Families of rows that turns and mirrors carry onto each other, the same ones carrying the whole set onto itself: the rest of each named row's family, in list order:
3 families of 5 rows:
vul: [  8 -13   2 -31  -3  14   5  -5  29  10 -11  -6 -30  -7   1  14  12   4
  11   3  16  -6  -5  -2 -20 -17  12 -19  24]
fadi: [  8  -6   7 -26  10  14  21 -21  35 -25 -10  -3  29   8  -7   1  21  -5
  14  -5 -25 -11   3  21  -3  11  25 -12  -1]
zegep: [ 11   6   7  -5 -25 -14   5   6  -4  12  -3 -18  10  30 -13   3  26  -8
 -20 -12 -18 -12 -16  26 -11   6 -11 -21   7]
romi: [  7   1   8 -29   9  15  17 -24  27 -32  -9  -8  23   8 -17   6  23  -4
  16   4 -24 -15   4  19  -6   4  26 -14   4]
levag: [ -1 -34  19 -42 -25  16  28 -17  11  -8 -29  17 -14  -1 -24  -9  12  -8
  -9 -17   3  -2   0   7 -16  -2 -31 -37 -12]
Vapek: [ -1 -13   5 -30   1  12   3  -4  30  13  -1  -5 -27  -5   4  10   9   6
  11  -2  18   3  -9   3 -21 -18   7 -12  19]
padel: [ 20 -40  38 -15  -5 -11  42 -22  -6   0  -6  -9 -13  17   2 -15  12   6
 -14   3 -30   0   5  -5  -9 -16  -4  -3   4]
gav: [ 10 -26  12 -49 -18   3  25 -21  16  -1 -37  10 -11  -4 -16  -5  20 -10
 -13  -8  -1  -5  12   2 -15   3 -34 -46  -9]
koz: [ -7 -18  -1 -38  -6  17   9  -3  31   8  -5   5 -29  -4   4  13   6  -3
  17  -4  12   4  -9   7 -18 -14   6  -4  18]
vin: [  1 -24  19 -41 -20  12  28 -22  19  -2 -35   8 -10  -5 -17 -13  17 -12
 -11 -17   0  -5   8  11 -13   4 -33 -45 -10]
nas: [ 11   8   6  -9 -30 -17   2  -3   0   2  -5 -17   5  37 -11   5  32  -6
 -15  -7 -20 -12  -8  31 -17   5 -10 -17  11]
tav: [  2  -1  -1 -25   9  14  20 -17  30 -17  -2   4  24   2  -6   6  18 -12
  14  -8 -32 -11  -1  18  -5  18  25 -10   7]
Laf: [ 28 -46  37 -11 -15  -9  39 -18 -13  -1  -5  -3 -10  15  -9 -17  13   4
 -11  -5 -28  -5   2  -6 -14  -9  -5  -3   1]
tugid: [ 16 -38  33 -15  -8 -17  33 -24  -5  -3  -6  -3 -13  18  -1 -13  20   9
 -17   9 -34   1  11 -12  -4 -10 -10  -4   9]
Tolif: [ 20   1   5  -7 -21 -17   7   2  -8  13   3 -13  15  24 -10   6  26 -14
 -12 -17 -28 -12 -14  24 -23   7  -5 -19   7]

The rest of the family of Vapek: fadi, zegep, padel, vin
The rest of the family of nas: vul, romi, gav, tugid

Families of rows that turns and mirrors carry onto each other, the same ones carrying the whole set onto itself: the rest of each named row's family, in list order:
5 families of 8 rows:
bida: [ 11  15  23  -9  12 -29 -10   8  11]
buneb: [-4 24  6  5 28  0 16 13 -8]
dubi: [ 14  -4   5   4   1 -12   0  24 -24]
tid: [ 10   3  40 -15 -11 -13  -5  -5 -34]
tegin: [ 26  29  16 -25   3  -3  10  10 -17]
labir: [  1  28  32   7  22 -16  10  33 -18]
Vit: [ -2  13  22  -8  -5 -22  -1   8  11]
Fol: [  4  -9  17 -18  -6 -11   6  26 -18]
tuso: [ -6  18   7  -9  -1  -3 -20  22 -31]
Gugo: [ 14   7  41  -7  28 -13  18  -8  -6]
Fogen: [-28  13  16   6  12 -13  -5  13 -24]
rer: [ -6  31  41 -12  18  -1  12 -15 -18]
vule: [  3   9  20 -25  14  -8 -25 -13 -17]
Depot: [  3  15  22  15  18 -28 -14 -10 -25]
Mas: [14 26 16 -3 30  4 17 21 -8]
Zenu: [  8  -3  18 -22   6  -1 -12 -18 -19]
daf: [  0  18  24 -12   4 -12 -27  29 -20]
rudu: [  1  13  26   2  29 -34 -17   4 -29]
mifor: [-20  -2  30  15  13 -10   3   0 -24]
furuk: [-16   5  16  18  28 -12  -1  10 -25]
Beleg: [  5  11  36   0  32 -16   6  34 -12]
Pozip: [  4  35  30   6  29  -3   0 -15 -21]
denaf: [  9  17   3  -8  32   3  14  20 -27]
Gazo: [  6   7   6 -10  -1 -23   0  31 -19]
Navoz: [ -3   9  43  -5  -9 -17  -9  -9 -12]
nuv: [  8  10  27  -7  32   5   1   6 -47]
Divi: [ -1  29  29 -17  13 -31  21  12 -15]
kemab: [  1  18  42  -3  27   8   2 -19 -18]
Filop: [ -9  25  22 -13  15 -32  13  -5  -5]
kugi: [  5   9  28 -30  10  10  12  24 -12]
zomir: [ -7  -1  32 -10  -6 -19 -14  -8 -29]
Mosan: [ -9  12  13 -19   5 -32  17   1 -16]
rufem: [ 10   2  31 -15  42 -12   6  -8  -7]
ruli: [  8  -3  17   4  10  16 -15  -1 -24]
zuzig: [ 35  12  33 -18  10  -1   9  -1 -15]
mika: [ 16   1  26   0   9  17 -11  17 -33]
Vuviv: [ 16  16  32  10  12  20  -5   7 -26]
rali: [  7   7  30 -29  15  10  -4  18   2]
luko: [ 23  19  31 -32  -2  -3   4   2 -11]
Fub: [ -3   5  32 -17  34   6 -10  14 -38]

The rest of the family of ruli: Fol, Fogen, Pozip, denaf, Navoz, Divi, zuzig
The rest of the family of Gugo: labir, Vit, tuso, Depot, Zenu, nuv, kugi
The rest of the family of tegin: buneb, dubi, tid, rer, mifor, Mosan, Vuviv

Families of rows that turns and mirrors carry onto each other, the same ones carrying the whole set onto itself: the rest of each named row's family, in list order:
4 families of 8 rows:
Suko: [  3 -17 -19   0  -7 -14  -2   9 -30 -17  -2 -11 -16  10   0]
kezis: [ 37 -19  -2   7  28 -28 -26   7   2  21   6  -2   5   3   1]
Sunir: [ -9  -3 -15  -9  -8   9  -3   7  -1  -3  17   3   6  -6  30]
pafov: [ 34 -23  16  -3  21 -17   6  19 -18  16  14   8   6 -19 -10]
relop: [ 39 -24   0  -3  35 -19 -11 -13  -5  14  -2   3   5   2   6]
Kof: [ -2  -3 -14 -10   5   5   3 -13 -32 -16  20 -11   6   2   1]
Kuv: [-21 -18  -6 -10  -5   0 -22  12  -8  -1  -3   9   1   4  12]
Lol: [ 36 -44   6  -8  32  -4  -7   5  -4  13  10   7  10   0   4]
Patov: [ 20 -35  12   0  10 -11 -14 -10  -6  20  -5  12  18  18  11]
Lenob: [  5 -15 -15  -4   1  11   8  -6 -15 -24  19 -19   4  17   8]
lavo: [ 19 -17   1   8  -2  -8  23  15  -6  35  15  -3  20   3 -12]
lef: [ 35  -7  -5   0  22 -17  16   9  -9  29  10   4   6 -21  -9]
Bugi: [ -9 -21  -4   1  11   8  15  18  -6  -6  14 -26  -1  18  -4]
lafeb: [  6 -13   6  -7  10  -9   3  12  -2   9  35 -12 -10   0  45]
bal: [ 25 -35  13 -15  25 -12   9  26  -5  12   3   9 -17 -13   8]
zugu: [  1   6   1   5   9  -1   9   8   5 -11  16 -22  -2   9  26]
Vife: [ 15 -11 -11  -9 -10 -19  -7  -3 -37  -6  28 -10 -13  12   7]
Bebaf: [ 31 -10 -17   5  25 -17  -8  -4  -1  32   8  -4  12  -1 -13]
gedis: [ 35 -16 -15  15  -2 -30  -6   0  -9  21  -2  -8   5  16   3]
tive: [  3  -4  -7  -1  21   2  14  -4 -15 -15  23 -30  -2   5  22]
gage: [ 13 -23  -2  -8  15  -6   9  30  -1  27  17  -5  -3  -2 -25]
nelo: [ -5 -18  -2   2  11  -3   8  26   3  -3   2 -10 -14  -1  36]
ridap: [ 33 -21 -21   4  12 -13  -7  18  -5  33  20   2  11 -12 -14]
tevut: [  4 -16   2  -7  10   1  13   7 -12   4  44 -28   2  21   5]
finel: [ -7 -14   1 -18  -7  -6 -26  -2 -15  11  29   9   3   2  22]
kad: [-13   1  -7  -6  16   7  -2  -1  -1   1  21 -12   7  -5  35]
Tik: [ -8   5 -14 -10   0  -4 -11  -7 -24  -7  14   3   0 -13  25]
tinu: [ -1   2   1 -10 -10  -4  -3  -2 -24 -24  10   2  -2  -1  11]
damuf: [ 30 -29  12 -13  31  -6  10  -4  -9  20   7  14  13 -14  -3]
mur: [ 16 -39   6 -17  24  -9 -27   7   2  13  -1  10  -2  12  -4]
kure: [ 30 -21 -21   1  10 -29 -16  17  -4  14   1  -7 -18   9 -10]
Sila: [ 27 -33  21   0  10 -13  23  10 -11  18   2  10   7  -7  21]

The rest of the family of relop: Kof, lef, Bebaf, tive, kad, Tik, damuf
The rest of the family of Sila: Patov, lavo, lafeb, Vife, gedis, tevut, finel
The rest of the family of kezis: Sunir, pafov, Lol, Lenob, zugu, ridap, tinu

